In the data rows, 128 means zero.
What is the hidden score of each row? Scores go from 0 to 30, and 15 is about the middle. The score is a weighted sum of the row's numbers plus the product of two more (or one squared), each taken from its middle value.
[151 148 121 142 147 142 171 123 136 171  84 142 145 146 169 142 142 149
 105 114 155 142 177 171 171 109] -> 17
[ 96  80 107  85  72  92  78 141 153  85 157  85  82 132  83 114 142  93
 162 142  98  85  74 155  85 144] -> 19
[104 129  88 142  94  92 155  86  92 142  92 142 100  89 158 114  85  92
  93  85  83 171 133  96 114  90] -> 10
[142 105 167 114 140 160  83 164 159  85 163 114 143 157  86 114 171 165
 165 142 165  85 103 156 142 165] -> 15
[ 88  89 104 114  69  99  86 146 157 114 167  85  88 117  92 114 114  85
 156 142  88  85  66 145 114 157] -> 17
[154 150 169 142 150 156 167 131  85 171  87 114 133  95 167 114 114 176
 108  85 167 142 168  99 171 137] -> 22
[ 91  90  89  85  94  91 164  95 159 114 106 142 155 154 155 142 142  88
  93 142  86 142 146 158  85  91] -> 13
[ 95  82  92  85  74  93  82 126 157  85 156 114  92 140  85 142 142  90
 154 142  90  85  75 157  85 117] -> 13
[ 93  82  96  85  79  89  98 143 160  85 159 114 125 154  87 142 142  90
 159 171  99  85  85 160  85 132] -> 13
[102 115  92 114  90  90 147  82  90 142  86 114  85  83 155 114  85  94
  95 114  86 142 123  91  85  89] -> 16
[ 93  81 155  85  93  92  91 164 159  85 162 114 131 159  85 142 171 117
 164 142 148  85  90 159  85 165] -> 16
[ 96  83 153  85  86  94  82 163 159  85 162 114 119 154  85 142 142 111
 164 171 144  85  82 158  85 163] -> 18
[110  85 166  85  94 136  80 164 153  85 163  85  90 130  86 114 142 160
 164 142 157  85  78 131 114 165] -> 22
[154 149  90 142 105 124 135  86  92 171  91 114  82  84 158  85  85  95
  91  85  82 142 122  89 142  89] -> 17
[157 152  89 142 108 135 136  85  92 171  90 114  81  83 157  85  85 100
  92  85  84 171 123  90 142  91] -> 17
[160 151  91 171 106 153 111  88  91 171  91  85  78  83 159  85  85 115
  91  85  86 142 107  88 142  93] -> 15
[158 158 167 171 138 164  88 153  93 142 128  85  82  84 111  85 114 164
 156  85 159 114  98  94 171 167] -> 20
[109  98 101 114 104 108  83 140 173  85 176 171 152 173  69 171 142  78
 147 171 102 114  73 144  85 137] -> 16
[161 164 112 171 162 158 159 117 149 171  98 171 162 159 159 171 142 143
  93 114 147 171 159 158 171  93] -> 15
[ 91 144 144 114 154  90 165 170 155 142 158 142 155 158 161 142 171 116
 167 142 165 142 166 164 114 161] -> 15
[ 90  82  91  85  74  90 152  91 151 114  94 142 122 140 119 142 114  91
  94 114  85 114 104 159  85  94] -> 17
[111 119 166 114 158 145 135 164 160  85 163 142 162 162  86 171 171 161
 164 171 167 114 145 155 142 161] -> 10
[ 94 156 133 114 159  96 160 164 157 142 161 142 161 162 159 142 171 109
 160 171 161 171 161 158 114 153] -> 18
[ 95 154 129 114 160  97 160 163 159 142 161 171 162 161 158 171 171 108
 159 142 159 171 160 158 114 150] -> 13
[166 115 110 171  84 165  75  83  94 114  93  85  78  84  90  85  85 145
  91 114  84  85  72  87 142  91] -> 14
[163 165 165 171 161 165 151 134  93 171 100 114 137  99 159 114 114 165
 116 114 159 171 156  90 171 150] -> 13
[160 162  93 171 156 150 160  89  97 171  91 142 147 114 156 114  85 115
  89 114 102 171 158 108 142  91] -> 10
[ 95 111  91  85 133  93 158 137 159 114 154 171 158 161 155 171 142  90
 117 142 113 171 159 159  85 102] -> 6
[161 162 125 171 162 163 160 107 116 171  94 171 160 148 158 142 142 157
  93 114 146 171 158 137 171  97] -> 16
[100 105 107  85 149  86 152 148 155 114 153 171 154 153 143 171 171 100
 156 171 144 142 167 150  85 119] -> 7
[164 135 163 142 107 165  77 116  92 114 103  85  74  83  90  85  85 165
 140  85 138  85  77  89 142 155] -> 18
[ 99  93 118  85 140  86 152 151 156  85 159 171 155 155 112 171 171  99
 167 171 143 142 158 150  85 141] -> 4
[162 152 167 171 140 165  80 151  93 114 138  85  80  85  93  85 114 165
 161 114 161  85  89  89 171 164] -> 20
[140 111 167 114 144 161  88 165 161  85 163 114 146 159  86 142 171 166
 163 171 164  85 111 158 142 166] -> 12
[166 167 165 171 174 167 110 159 110 142 163 114 143 123 144 114 142 162
 160 142 162 114 153  82 142 156] -> 15
[164 162 168 171 161 165 106 162  97 171 155  85 125 102 150  85 142 166
 162 114 163 114 147  88 171 166] -> 11
[109 144 157 114 169 122 145 154 170 114 172 171 174 173 107 171 142 139
 157 171 153 171 143 151 114 156] -> 21
[ 95 133 146 114 157  96 159 165 160 114 162 171 162 161 151 171 171 110
 161 171 160 142 159 160 114 159] -> 12
[163 163 167 171 162 165 107 165 100 171 158  85 126 109 147  85 142 166
 165 114 166 114 148  89 171 165] -> 12
[100 156 139 114 169 105 154 156 166 114 170 171 170 166 151 171 142 107
 157 171 155 171 156 150 114 154] -> 20
[124 123 167 114 154 158 128 164 161 114 162 142 160 162  86 171 171 165
 166 171 167 114 144 158 142 167] -> 13
[121 133 168 114 159 153 146 166 160 114 160 171 159 163  88 171 171 166
 166 171 166 114 152 161 142 165] -> 22
[ 88 123 131 114 144  98 165 168 164 114 167 142 167 165 144 142 142  99
 158 142 149 171 152 164 114 164] -> 9
[147 131 162 142 159 168 104 161 162  85 167 114 160 155  89 142 142 162
 159 171 163  85 137 156 142 162] -> 13
[163 152  91 171 123 142 146  90  89 171  87 114  94  86 155 114  85 108
  94  85  92 142 137  92 142  93] -> 12
[ 93  82  90  85  74  92 109  94 158  85 117 142 107 147  86 142 114  89
  97 142  82  85  84 159  85  91] -> 21
[107  87  94 114 101  89 141 124 155 114 139 142 152 176 130 171 142  94
 111 142  98 142 129 164  85  97] -> 13
[130 158  91 142 144 105 161  88 105 171  91 171 146 124 158 142  85  91
  91  85  87 171 158 134 142  92] -> 8
[162 164 156 142 157 164 143 107  93 171  91 114 112  88 160  85  85 165
  95  85 145 142 151  90 171 118] -> 20
[ 89  78  97  85  83  83 163 112 153 114 125 142 147 152 133 142 142  96
 104 142  95 114 140 164 114 100] -> 15
[141 138 169 142 161 161 138 165 160 114 162 142 161 163  87 171 171 168
 166 171 164 114 153 159 142 164] -> 13
[ 94 109 151  85 124 159 101 158 175  85 178 114 147 148 102 114 142 143
 148 171 142 114  94 151 114 160] -> 21
[165 146 135 142 109 163  78  87  94 142  92  85  76  84 131  85  85 158
  93  85 101 114  84  88 142 104] -> 19
[ 95  78 100 114  73  91  80 139 157  85 157 114  95 144  82 142 142  92
 163 142  97  85  73 157  85 137] -> 12
[ 95  68 124  85  69  80  80 147 143  85 147  85  66 116  84 114 142 106
 174 142 112  85  84 155  85 153] -> 12
[ 93  81  88  85  78  91 127  95 156  85 119 142 118 151  88 142 114  89
  98 142  84 114  92 160  85  91] -> 16
[163 164 105 171 160 161 162  97 108 171  91 171 157 137 159 142 114 141
  92 114 128 171 159 129 171  92] -> 11
[161 139  97 142  94 158  84  86  92 142  90  85  73  84 148  85  85 132
  91  85  88 114  83  89 142  91] -> 13
[ 98  84  98 114 105  86 151 143 156 114 148 142 154 164 127 171 171  95
 134 142 112 142 140 164 114 110] -> 7
[ 93  86 102  85 103  92 150 151 159  85 162 171 159 158  94 171 142  91
 157 142 117 114 130 159  85 133] -> 9
[ 82 149 141 114 143 111 171 178 173 114 175 142 180 178 160 142 142 106
 151 142 146 171 145 171 114 178] -> 14
[157 156 158 142 135 170  87 126  98 114 122  85  85  77  96  85  85 159
 147 114 144  85  92  85 142 153] -> 17
[140 158  89 142 144 111 159  87 102 171  93 142 148 120 159 142  85  93
  91  85  88 171 158 128 142  91] -> 10
[116 102 108 114  90  73 134  85  75 142  72 114  74  86 137 114 114 110
 111  85 104 114 130  94 114  90] -> 18
[101  92  77 114  92 101 137  89 167  85 131 171 155 165  95 171 114  80
  89 142  74 114 105 149  85  82] -> 17
[158 156 142 142 148 159 157 101  86 171  87 114 104  83 162  85  85 168
  99  85 135 142 156  96 171 106] -> 19
[104  93 145 114  96 105  69 152 165  85 172 114 106 153  77 114 142 108
 155 171 127 114  65 145  85 155] -> 23
[154 163  92 171 157 136 160  89 119 142  93 142 157 143 158 171 114 106
  91 114 105 171 161 147 142  92] -> 6
[166 133 114 142  99 158  75  80  86 142  86  85  67  77 130  85  85 150
  98 114  95 114  88  82 142  87] -> 15
[161 153  94 171 121 133 148  90  91 171  87 114  97  88 155 114  85 103
  95  85  88 142 138  94 142  94] -> 12
[ 94  84  87  85  85  94 149  96 160  85 119 171 144 158 109 171 114  87
  95 142  83 114 113 156  85  89] -> 18
[ 95 131 156 114 154 101 160 163 160 114 163 171 162 160 135 171 171 125
 163 171 163 142 158 158 114 163] -> 13
[160 163 103 171 161 155 159 102 129 171  94 171 160 152 159 142 114 132
  91 114 129 171 161 150 142  94] -> 17
[ 96 136 113 114 149  87 160 166 154 142 155 142 157 162 156 171 171 102
 154 142 152 142 158 165 114 131] -> 13
[ 95  81 164  85  85 111  80 163 154  85 161  85  94 135  85 114 142 144
 164 142 153  85  79 146  85 165] -> 20
[151 158  90 142 154 123 160  86 102 142  89 171 151 125 159 142  85  99
  94 114  96 171 160 130 142  89] -> 4
[ 91 125  99  85 143  88 163 148 157 142 152 171 159 160 159 142 171  97
 129 142 128 142 161 162 114 111] -> 27
[158 168 157 171 156 171 162 128 101 171 102 114 152 110 163 114 114 162
  94  85 151 171 152  97 171 138] -> 15
[166 167  95 171 166 161 153  88 110 142  95 171 161 137 153 142 114 128
  87 114 112 171 155 126 142  89] -> 11
[ 86 112  83 114 118  99 168 152 168 114 164 142 171 170 159 142 142  84
 122 142 104 171 145 167 114 116] -> 9
[160 158 124 142 157 159 164 108 111 171  91 142 155 141 162 142 114 160
  97 114 146 142 165 138 171  99] -> 18
[ 93  84 148  85  96  93  92 163 160  85 164 114 139 160  87 142 171 109
 165 142 144  85  92 158  85 162] -> 15
[ 97  83 165  85  93 116  81 164 160  85 162  85 108 150  85 114 171 149
 165 171 157  85  77 156 114 162] -> 18
[127 110  88 142  80  98  99  84  92 142  91  85  76  82 157  85  85  90
  91  85  82 114  82  88 114  92] -> 18
[101 100 153  85 111 152  90 161 168  85 172  85 128 148  96 114 142 150
 154 171 148 114  86 149 114 162] -> 15
[107 105  88 142  80  94 115  85  91 142  91  85  78  83 155  85  85  89
  92  85  81 142  91  89 114  91] -> 12
[ 93  81  90  85  81  92 145 104 158  85 138 142 138 156  95 171 142  89
 105 142  86 114 106 158  85  94] -> 16
[ 96  98 139 114 138  90 153 166 156 114 160 142 157 166 112 171 171 107
 166 142 157 142 150 162 114 162] -> 8
[109  95 155 114 110 133  71 155 165  85 170 114 119 157  77 114 142 149
 157 171 150  85  70 143  85 156] -> 17
[163 164 151 171 158 165 151 105  92 171  93 114 127  93 159 114 114 164
  94 114 144 171 157  89 171 115] -> 16
[148 146  90 142 102 115 145  86  92 171  91 114  88  84 159  85  85  93
  91  85  81 171 125  89 142  88] -> 14
[ 95 111 164 114 150 102 157 165 161 114 163 171 160 162 100 171 171 133
 166 142 165 114 150 161 114 166] -> 13
[165 155 159 142 130 164  80 102  92 142  93  85  79  82 132  85  85 167
 104  85 133 114  95  90 171 133] -> 20
[ 93  96  93  85 118  92 158 141 159 114 157 171 160 159 142 142 142  91
 132 171 112 142 152 158  85 106] -> 12
[164 160 134 171 150 162 140  93  92 171  89 114  99  86 157  85  85 160
  93  85 121 142 144  90 171  99] -> 15
[ 97  91 156 114 124  99 117 162 163  85 165 142 157 164  82 171 142 123
 162 171 154  85 115 155  85 160] -> 24
[160 151 166 142 157 165 107 168 161 114 165 114 160 161  87 142 171 166
 163 142 163  85 143 161 171 167] -> 17
[ 96  76  95  85  85  87 126  84 153  85 112 171 118 142  86 171 114  94
 101 142  85 114 101 152  85  83] -> 17
[166 158 158 171 147 162 111 107  88 171  88  85  88  88 154  85  85 168
 102  85 144 142 130  93 171 125] -> 18
[ 94 109 141  85 147  95 158 163 160 114 161 171 163 160 121 171 171 107
 165 171 156 142 158 158 114 159] -> 11
[ 97  79  96 114  80  90 125 139 157  85 156 142 136 159  86 171 142  94
 153 142 100  85  96 161  85 119] -> 15
[ 97 156 111 114 161  97 158 159 161 142 161 171 164 162 158 171 171  99
 145 171 152 171 158 159 114 129] -> 21
[156 164  88 171 153 131 154  84 104 142  94 171 153 125 153 142  85  95
  87 114  89 171 155 118 142  88] -> 6
[163 137 163 142 108 165  81 113  91 114 102  85  75  85  91  85  85 166
 134  85 135  85  79  91 171 153] -> 18
[ 91 131 103 114 146  98 161 165 164 114 164 142 167 165 160 142 142  91
 149 142 140 171 156 163 114 137] -> 9
[103  70  98 114  66  81 117 105 149 114 113 114 110 164  80 171 142 100
 109 142  94  85  78 167 114 102] -> 20
[ 87 149 153  85 167 114 166 155 168 114 171 171 172 154 146 142 142 136
 157 171 155 171 170 152 114 157] -> 17
[153 148  93 142 113 119 142  84  89 142  88 114  87  79 154 114  85  99
  94 114  85 142 136  85 142  87] -> 16
[ 94  95  90  85 116  92 159 125 158 114 149 142 160 161 150 171 142  90
 111 142 100 142 153 160  85  97] -> 17
[ 99 125 166 114 155 123 153 165 158 114 162 171 160 163  93 171 171 157
 165 171 167 114 153 158 114 165] -> 16
[164 161 167 171 157 162  89 145  91 142 120  85  91  86 146  85 114 166
 155 114 161 114 128  87 171 161] -> 10
[ 96  82 118  85  81  92  83 154 160  85 163 114 118 155  84 142 142  92
 162 171 116  85  81 157  85 155] -> 16
[112 129 167 114 157 151 149 164 159 114 162 142 161 163  88 171 171 165
 166 171 165 114 152 159 142 165] -> 14
[ 92 113 129  85 145  93 159 163 161 114 160 171 164 160 137 171 171 100
 163 171 151 142 155 158 114 155] -> 10
[ 93  83 112  85  78  91  81 147 157  85 160 114  93 142  85 114 142  94
 162 142 104  85  75 155  85 150] -> 28
[161 163 102 171 160 159 160  95 102 171  92 171 153 127 158 142 114 139
  93  85 119 171 159 117 171  93] -> 6
[159 156 145 142 154 162 163 108  92 171  88 142 145 110 162 114 114 167
  96  85 149 142 166 102 171 105] -> 17
[ 98 131 140 114 139  92 157 179 156 142 159 142 159 177 149 171 171 109
 166 142 162 142 142 173 114 170] -> 14
[ 94  83 133  85  92  93  99 161 160  85 162 142 139 159  84 171 171  98
 165 171 136  85  92 159  85 160] -> 18
[144 138  95 142 114 102 142  75  86 142  87 114  81  75 153 114  85 100
  95 114  87 142 141  81 114  78] -> 26
[164 124 164 142 104 165  79 128  92 114 116  85  75  81  86  85  85 166
 157 114 144  85  77  89 142 161] -> 18
[150 169  82 171 155 132 160  88 119 171  99 171 163 146 155 142  85  93
  84 114  87 171 149 140 142  90] -> 14
[161  98 131 142  78 162  77  89  92 114  93  85  74  83  86  85  85 153
  97  85  92  85  74  89 142 109] -> 12
[ 94 100 134  85 136  94 158 164 161 114 161 171 163 160 110 171 171 103
 164 171 152 114 154 157  85 161] -> 16
[162 162 166 171 152 164  89 140  92 142 111  85  87  85 144  85 114 165
 147 114 158 114 119  89 171 160] -> 13
[ 94 136 112 114 155  92 159 160 158 142 163 171 162 163 155 171 171  97
 158 171 148 171 160 158 114 142] -> 12
[165 159 158 142 136 164  85 101  90 142  94  85  80  84 144  85  85 163
 104  85 135 114 101  90 171 133] -> 20
[ 98 101 130 114 141  96 151 157 162  85 166 171 165 165 101 171 171  96
 159 171 148 114 147 155  85 155] -> 15
[129  93 167 114 118 156  81 164 156  85 164  85 116 149  83 114 171 164
 165 142 162  85  85 146 114 165] -> 14
[170 163 164 171 173 167 147 132  99 142 111 142 153 117 149 114 114 165
 117 114 160 171 158  83 142 145] -> 9
[173 149 108 142 172 142 145  78  88 142  80 171 136 111 146 142 114 130
 102 114 122 142 173 104 142  79] -> 4
[ 94  84 146  85  79 104  80 138 105  85 160  85  76  85  85  85 114 117
 162 142 103  85  76  89  85 157] -> 11
[ 93  81  89  85  75  91  94  90 156  85 118 114  96 135  85 142 114  91
 101 142  80  85  79 157  85  92] -> 16
[157 147 181 142 143 154  99 172  83 171 134  85  86  84 143  85 142 178
 175 114 178 114 139 102 171 177] -> 18
[ 89  88 166  85 125  92 151 171 156 114 155 142 152 154  92 142 171 134
 169 142 166 114 147 163 114 170] -> 14
[113  96 166 114 130 147  87 165 159  85 159 114 144 159  86 142 171 162
 164 171 162  85 103 157 114 164] -> 13
[ 94 119 155  85 152  97 158 165 161 114 162 171 163 161 122 171 171 120
 165 171 163 142 158 159 114 164] -> 12
[ 93  81  89  85  81  91 150  93 157  85 106 142 136 153 111 171 114  88
  93 142  82 114 110 159  85  93] -> 23
[ 94  81 107  85  76  91  79 131 140  85 156  85  79  99  85 114 114  93
 162 142  93  85  77 125  85 145] -> 12
[157 156 173 142 157 160 164 154  93 171 106 114 148 114 163 114 142 172
 131 114 169 142 168  98 171 164] -> 12
[119 132  99 142 109  86 145  81  85 142  81 142  97  82 150 114  85 100
  99 114  92 142 145  90 114  87] -> 14
[164 162 135 142 162 164 159 103  98 142  93 142 155 121 158 114 114 161
  94 114 142 171 159 101 171  97] -> 14
[102 141 117 114 152  84 150 164 152 171 151 142 151 170 150 171 171 107
 151 142 156 142 152 164 114 132] -> 16
[170 158 169 142 169 161 107 147  89 142 130  85 112  90 146 114 142 172
 161 114 169 114 152  83 142 155] -> 19
[ 92  95 129  85 129  92 155 161 159 114 162 171 161 162 102 171 171  99
 163 171 147 114 148 158  85 158] -> 19
[156 172 155 171 150 174 121 170 102 171 153  85 130 107 162  85 114 159
 153 114 154 142 137 101 171 173] -> 13
[160 163  97 171 159 146 157 100 137 171  93 171 162 155 160 142 114 116
  91 114 120 171 162 153 142  94] -> 17
[ 98  77 161  85  84  93  74 157 153  85 157  85  88 133  79 114 142 127
 169 171 144  85  82 145  85 159] -> 20
[ 87  88 118 114  64 100  87 148 138 114 165  85  87 103  93  85 114  88
 155 142  89  85  65 118 114 166] -> 25
[ 85  90  84  85  87  98 122 111 165  85 159 142 137 146  94 142 142  80
 126 171  80 114  98 152  85  96] -> 16
[ 92  84  87 114  73  95  89  96 156  85 127 114  94 136  86 142 114  87
  99 142  80  85  75 159  85  95] -> 19
[105 115  89 142  86  92 140  86  91 142  90 114  80  83 157  85  85  90
  90  85  81 142 106  89 114  90] -> 12
[161 154  93 142 114 148 134  86  91 171  92  85  83  82 158  85  85 104
  92  85  86 142 125  89 142  89] -> 16
[148 161  88 142 151 124 161  88 105 171  91 142 153 127 160 142  85  98
  90  85  91 171 157 132 142  90] -> 8
[ 94 119  95  85 141  94 159 145 160 114 158 171 162 161 156 171 171  93
 127 171 122 142 159 160  85 108] -> 16
[ 95  84 121  85  87  91  95 155 159  85 161 114 138 160  86 142 142  93
 161 171 124  85  84 157  85 157] -> 14
[143 145 160 114 168 170 131 157 164  85 168 142 166 153  92 142 142 161
 159 171 159 114 155 154 142 158] -> 13
[165 161 164 171 162 165 159 138  97 171 102 142 156 130 157 114 142 165
 107 114 163 142 160  96 171 146] -> 18
[122 155  90 142 133 102 158  84  99 171  92 142 142 115 158 142  85  93
  90  85  87 171 156 128 114  91] -> 9
[148 152 109 142 146 135 171 108 120 171  82 142 147 140 170 142 142 127
 102  85 128 142 172 161 171 102] -> 15
[161 157 109 171 125 164 104  85  93 171  91  85  79  84 156  85  85 149
  91  85  95 142 115  88 142  91] -> 12
[166 139 164 142 130 144 115 110  73 171  72  85  67  85 154  85 114 184
 113  85 149 114 137 102 171 120] -> 16
[105  80  94 114  81  91 132 116 156  85 144 142 144 174  81 171 142  93
 119 142  91 114  95 162  85  98] -> 14
[157 169 104 142 169 165 166 103 149 142 101 171 168 151 163 142 142 137
  88 114 135 171 168 152 142  89] -> 18
[162 162 163 171 161 164 143 127  91 171  97 114 124  92 157  85 114 167
 111 114 158 171 153  89 171 148] -> 13
[163 162 167 142 158 163 115 141  92 142 108  85 106  90 156  85 114 164
 133 114 159 142 143  90 171 158] -> 10
[165 143 142 142 104 165  80  89  91 114  92  85  74  80 116  85  85 161
  94  85 106  85  85  89 142 107] -> 18
[171 147 174 142 167 155  85 108  81 142  88 114  77  74 143 114 114 177
 127 114 165 114 139  79 142 138] -> 13
[164 163 166 171 156 165  95 148  91 142 122  85  96  87 149  85 114 167
 153 114 162 114 128  90 171 162] -> 11
[160 168 147 142 168 169 164 115 111 142 101 171 166 135 162 114 114 159
  90 114 148 171 166 109 142 108] -> 14
[102  97 101 114 120  83 150 146 154 114 147 142 150 170 143 171 171  95
 131 142 118 142 148 163 114 110] -> 7
[118 128  97 142  89  90 147  92  84 171  85 114  92  94 152 114  85  97
  96  85  90 142 127 100 114  96] -> 16
[154 171 114 171 147 171 169 106 105 171 102 142 163 125 167 114  85 148
  81  85 121 171 148 107 171 104] -> 14
[ 93  86 120  85 111  89 152 163 159 114 159 142 156 161  96 142 171  98
 165 142 139 114 140 161  85 157] -> 18
[157 153  99 171 144 118 149  98 108 171  86 142 145 149 152 171 114 109
  97  85 107 142 150 152 171  98] -> 10
[ 95 127  88 114  93  93 156  84  96 142  92 142 103  89 159 114  85  88
  90  85  82 142 134 100  85  92] -> 13
[ 93  85 145  85 110  94 129 162 160  85 161 142 155 160  85 142 171 106
 165 171 149 114 119 158  85 163] -> 19
[165 162 166 171 162 165 131 165  97 171 153 114 138 111 157  85 142 166
 163 114 163 142 157  89 171 165] -> 9
[163 162 104 171 162 157 160  99 125 142  93 171 160 149 159 142 114 132
  91 114 127 171 159 149 171  93] -> 11
[159 162  92 142 155 145 159  87  97 171  92 142 150 116 159 114  85 111
  93  85 100 171 159 112 142  91] -> 7
[ 94  82  88  85  82  92 147 105 157  85 131 171 144 157 100 171 142  90
 101 142  86 114 113 157  85  94] -> 13
[ 96 101 164 114 141  95 152 169 160 114 159 142 154 164  91 171 171 132
 167 142 166 114 147 162 114 166] -> 17
[ 93  91  90  85 104  92 159 126 159 114 150 171 158 159 135 171 142  90
 114 171  97 142 147 158  85  98] -> 10
[ 92  83  89  85  75  93  84 101 155  85 137 114  95 139  86 142 114  90
 120 142  83  85  78 158  85  94] -> 15
[ 98  93  95  85 111  88 154 117 155 114 135 171 154 160 147 171 142  95
 108 142  99 142 152 157  85  92] -> 13
[107  81  89  85  95  89 133  74 155  85  98 171 130 147  97 171 114  92
  94 142  82 114 108 146  85  77] -> 26
[165 160 143 142 165 164 156 111 110 142  91 171 155 143 154 142 142 165
  99 114 154 142 164 124 142 100] -> 14
[123  77 175  85 100 143  86 170 146 114 154  85  91 130  90 114 171 176
 173 142 172  85  94 139 114 170] -> 16
[114 135 166 114 159 152 150 164 160 114 162 171 162 162  90 171 171 165
 165 171 167 114 156 159 142 164] -> 22
[146 148  89 142 104 109 149  88  91 142  93 114  94  85 158 114  85  94
  93  85  82 142 130  91 114  89] -> 20
[ 85 133 152  85 159 128 169 159 171 114 174 171 179 155 105 142 142 142
 151 171 151 114 159 155 114 159] -> 19
[159 158  92 142 138 141 155  86  94 171  90 114 116  89 158 114  85 106
  92  85  90 171 152  91 142  90] -> 11
[173 152 176 171 159 156 145 137  86 171  91 114 129 105 147 114 114 178
 120 114 173 142 154  93 171 151] -> 18
[158 171 163 142 169 169 161 151  98 142 122 114 154 107 164 114 114 164
 131 114 157 171 163  87 171 156] -> 16
[ 94 113 124  85 146  93 159 163 160 114 161 171 162 160 140 171 171  99
 161 171 150 142 157 159 114 153] -> 10
[ 95 154 129 114 161  97 158 163 157 142 161 171 163 160 156 171 171 107
 160 171 158 171 159 158 114 148] -> 15
[159 146  80 171  96 148  92  80  99 142  98  85  86  83 153  85  85  96
  83 114  75 114  89  82 142  82] -> 16
[104  85 166 114  97 130  82 165 155  85 162  85  99 140  84 114 142 158
 164 171 160  85  79 146 114 165] -> 17
[153 170  92 142 165 170 167  79 101 142  98 142 139  82 168 114  85 128
  82 114  92 171 165  84 142  83] -> 6
[160 166 134 171 157 166 159 100  94 171  93 114 142 103 159 114 114 160
  91  85 133 171 154  92 171 104] -> 19
[147 141 161 142 165 170 113 159 165  85 168 142 164 154  92 142 142 161
 158 171 158 114 142 152 142 159] -> 11
[163 160 135 171 140 162 106  90  92 171  91  85  81  83 159  85  85 160
  93  85 115 142 119  89 171 101] -> 20
